Each row is where one point has got to under a steady rotation. How many steps took it there?
The counts run from 0 to 212.
[ 14  -1  19 -29  10   1 -15 -12   3 -12  -3  15   5  -5   0  10   2  32
  10 -20  31 -15 -59   6 -11  -9  -2  -1   3  -2  27   0   4  36   0 -16
 -27   7   9  24  26] => 16
[ -1 -18  12 -34 -14  16  15 -15  12   5 -12  13  20  18   6  28   4  -7
  15  10   1   6 -27  -6  -9  37   3  19 -55  -6  11 -13   4  -1   4 -14
 -27  18 -11  -7  -8] => 179
[  3  15  10  -2   3  16 -24  24  11 -20  23  26  -5 -34  -8 -19 -58  -2
  17   8 -10  21 -21  14   4  -2  -8   6   7 -11  -8  -3 -25  12 -23  35
 -10  13  15   8   2] => 126
[ -2 -16  24 -35 -32 -13   2 -45  27   6  -3  22  34  -5   0  -5  17 -10
 -10  -8  -5  -1  -5  -5 -24   0  -9  -7 -19 -16  33  11  13   8  21 -17
 -20  22  17  -2   6] => 25
[  8 -15   9 -31   0  -5 -11 -15 -11   4 -11  13  13  13   6   3  22  28
  14 -16  20 -12 -54  20  -5 -12   1  10   1 -12  15  11 -29  31   4 -15
 -20  -1 -16  28  23] => 17
[  4 -29  37   4 -10  31  24 -10 -26  -1 -16  31   9   2  21   7   3   5
 -14 -15  28  -7 -36   7   7  11   2  38 -15   8   6 -19 -12  36 -17  -2
  13   5 -14 -16  -5] => 172
[  8  -9   7 -34 -35 -12 -11 -21  35  22  -5  23  41  13   7  -5 -10 -12
   3   7  -2   1  -3  -6 -21   2  -7 -19 -26 -10  24  32  -2   5  25 -20
 -17  24  15  13  16] => 26
[  1   0  -3 -21  -9 -11  15  37  -8  10 -36  10  -4 -14  -4  12 -31   7
  33  26   7  -2 -10 -20  -9   2 -14  22 -17   2   5 -12 -20  -8  17  27
  11  24 -24 -34  35] => 143
[  1  11  17   5  12  10  -4   3 -20 -29  22  10 -25  27  -9  42 -20 -14
  14  -1  11  22 -26  -2  15  -8  -1  12  -1   8 -17 -32 -23  -4 -26 -17
 -14  -9   1  31  13] => 83
[ 19  22  15 -16  -2  32   7   4  -6  -1  -5  11   5  14   2  -2 -32  -9
   0   4  21  -3 -39  -2  -2  18   3 -11 -38  11   4 -20   5  49 -34 -12
  13   5   8 -13 -15] => 39
[  4   3  -1  -5  13  -2   7  34   0  -4 -13  15  -7 -22  -5  21 -38  19
  26  16  15  -1 -24 -23  -8  -1 -16  23  -8  -4   5 -21   3  -6  13  31
  -1  18 -15 -19  30] => 144
[-10   8  31   4  13  13   4  -5 -16  -3  -9  15  -8 -13 -19 -28  37 -15
  -3 -19   5   9 -18   0   2 -12  -9 -21  22  30  15  -9 -44  26 -15  -7
 -32 -33  -1  -5  -5] => 104
[ -7  12 -17  16  10   5 -10 -18   3  32  25   3   4  16  13   0 -29 -10
  29 -13  12  18 -12 -31 -12 -16  23 -50  10   5  16 -27 -25 -14 -16 -27
  -7  -3 -12  -6 -13] => 71
[-21  24 -31 -15   1  10 -17  -3  20 -11  -8 -11  19 -38 -10 -21 -24   5
  -5   6  -4 -11  -5  -6 -26 -13   6 -32  20  21  -3   5 -31  17   7  23
  -1  27 -14  -8  20] => 132
[ -4  11  15   3  -7 -13  -7  -8   2  -8   5  33 -22 -55 -28  -1   9  11
   8  14  -6   7  -8 -17   7 -36 -28  -4  36 -11   4   2  -5  -3  28  30
  -1   6   4  25  17] => 121
[  8   7 -11 -16  19  27   9 -32   4  18  27  16  14   7  11  39  -8   4
  24  14   3   9 -36 -30  -2   7  10 -11 -17 -37   1 -29  17  -3   1  -8
  -4   2 -15   1 -22] => 47
[ 10   5  28  -4 -21  -7   6 -36  -6  14   5  23 -16  17   8  26  21 -13
  16   9   3  -4 -33 -19   5  17 -13 -11 -51 -20  16 -16   8   8   7 -14
  -5 -18 -11  -9 -32] => 49
[-29  12  19 -22 -14  -8 -11   0  -2  19  -5  45   0 -27 -23   3   8  -7
  34   2 -36  19   5   9  26   1 -18   7 -29   0  12 -20 -31 -26  -4  23
   5   4  -5   4 -11] => 117
[ -2 -11   3 -23 -25  31   5   9   3  39   0  10  11  25  17   8 -17 -28
  19  -3   9   6  -4 -23   5  17  13 -17 -23  -2   6 -33 -27   0   5 -19
  25 -10 -23  -3 -27] => 204
[ -1   3   2  27  -4   2  19 -16 -26  29   4   4 -19  27  21   9   6 -16
  28   9   0  18 -16 -10  10  -4  12  -6 -14   5  -6 -26 -40  -4 -13 -25
  12  -5 -28 -22 -26] => 73
[ 11  -3  -7 -15  -1  -1  -4  21   4  37 -32  14  17  -3  19   0 -31  25
  14 -15  28  -2 -25 -12   5 -36   9   2  25  16  16  -1 -20  11  22  -7
  28  24  -8  -7  27] => 9
[ 11   2  -3 -29  11   1  31   5 -23  23 -20  -2  -2 -19  18  -1  17  38
  22   3   5  23 -35   0  -1 -25  13  16  -7  -1  13 -17 -10  19   4   7
   9  44 -15 -30  14] => 11
[-12 -29  24 -29 -13  -6 -28  16 -10 -10  -7  24  26 -11  -7  -5 -31   7
  12 -18  18 -34 -14   7  -3  -3 -17   6  -8  -8  12  -1 -27   0 -10  18
  -9  -1 -12  14  45] => 149
[  5 -15  -5   7 -10 -15 -24 -33  32 -16  -2  18  22   1  11  -1 -38   7
  -5  -6   7   0 -28 -12 -34 -10 -12   0  14  -9   3  21 -11   4  34  -2
 -29  18  -8  12  26] => 157
[ 21   4  -8 -34 -13   7  -2  32  -6   6  30  -3 -19  25   2  13 -15   0
  41   9  22  21 -15 -21 -10 -15   3 -33  -9 -18   5 -12 -10 -12   0 -21
 -31  -3 -14  20  17] => 212
[-16   3   8 -55 -21   8   2  -7  -4   8 -13   9  27  -3  -2  24 -20   0
   4   1   6  -8 -21  25  -2   3   5  20 -37  -1  11 -18   0   6  -7  10
  14  55   3  18  24] => 20
[ -8 -23   0 -38   3  27  29 -21   6  17  -7   9  31   2   8  20  19  15
  17   3  -5  -1 -25  -2 -15  11  15  20 -41 -11  19 -23  -5  -8  -5  -3
 -27  29 -21 -10  -5] => 178
[ -2  17  -2 -40 -14   7   8 -16  12 -14 -15   2  15  -5   0  38 -26  -1
  -5   9   2   5 -27  17  -5  -4  -1  14 -33  -4   3 -15   7  20   5  -4
  10  59   8  25  13] => 21
[  5  -7  14  -9  -8   5  10 -57  12  -8   2  20  14 -15   4  34  11   6
 -20   8  -1  11 -31 -11  -6 -14 -12  24   7 -34   2   2  20  20  33   1
  -3  32  -3  20   5] => 23
[-19  -2  20   0 -25   2 -13  -9   0 -14 -21  15  18 -31 -14 -26 -19 -27
 -35  -4   0 -17  10  -4  -9  -4 -19  -9  18  11  -9   2 -37  27  19  32
  26   1 -11  -3  18] => 130
[ -6   2  26  16 -13  -8   3 -34   4  -5  16  28  -5  10 -16  11   2 -43
   3   9 -33  50   4  -2   4  11 -11  18  -8  -3  -2  -4 -35 -20   5  -4
 -24   0  -2   0 -14] => 92
[  5  -6   7  19 -22 -12  -4  -3  25   7 -19  29   6 -13  33   6 -61 -10
  -5   7  10   8 -11   3  -1  -5  -2  23 -14  17  -1  -2  -7  12   9   3
  33  44   3 -16   3] => 162
[ 14 -22   7 -14   6  25  13  23   4  13  -9  20  34   6  17 -20 -37  13
  24   1  34  -3 -12 -22 -31 -17  16   0  -2   8  23   3  -6   8 -15   0
 -17  24   6 -28  22] => 168
[ -6 -13  20 -20   4   3  22   4 -41  14  15  -2   8  21 -22   6  22  -9
  31  -7  13   6   5 -20  -9 -19   7 -10  -4  -4  18 -23 -29 -28 -31  -4
 -40 -11 -12 -14  19] => 80
[ 24   7  -1  -9  -4  16  14  -6   3   8   6   5  19 -13   9 -13 -11   2
  -8   7  29  -5 -17 -27 -31 -39  -1 -38  16  -6  15  12  18  40  -1  -5
  -2  28  21  -6   9] => 34
[  2  -3  11 -22 -27 -21  -3   4   0  -2   3  16   0 -38 -23 -36  20  -5
  14  17 -13  14  15  -3 -15 -21 -18 -16   0  -8  13  15 -29  -3   4  31
 -36   4  -2  -6  28] => 123
[  7  20  -7  11  -4 -10  24   3 -14 -12 -10  -8 -35   6 -10  28   8  -7
   7  -1  34   7 -16 -37  -4 -42  -1 -27  20  28   6 -24   6  -1   5 -28
 -10  -9  -6   2  15] => 77
[-12 -19  15 -53 -22  14   2  -8 -18  23 -12  16  42  14   4   9  -2   7
   0 -19   4  -8 -18  24   1   4   0  22 -24  -7  14 -12 -27   5 -15   5
  19  28  -9  21  26] => 19
[ 16  -3  14  -2 -21   5  31  -9 -23  21  -2   2 -38   2   8  23  35  -4
   4   9  21  13 -15 -31  17 -27  -5 -10   9 -13  -5 -34   7   7  37 -12
   9  -7 -31   7 -19] => 208
[ 22  -1 -14 -11 -37  -7  16 -11 -27  27  19   5 -18   6  16  17  25   6
  26  24   6   9  -3   9  -4 -37  -5 -26 -18 -37 -11  -8  -6  -9  -5  -5
   2  20 -25  21   1] => 54
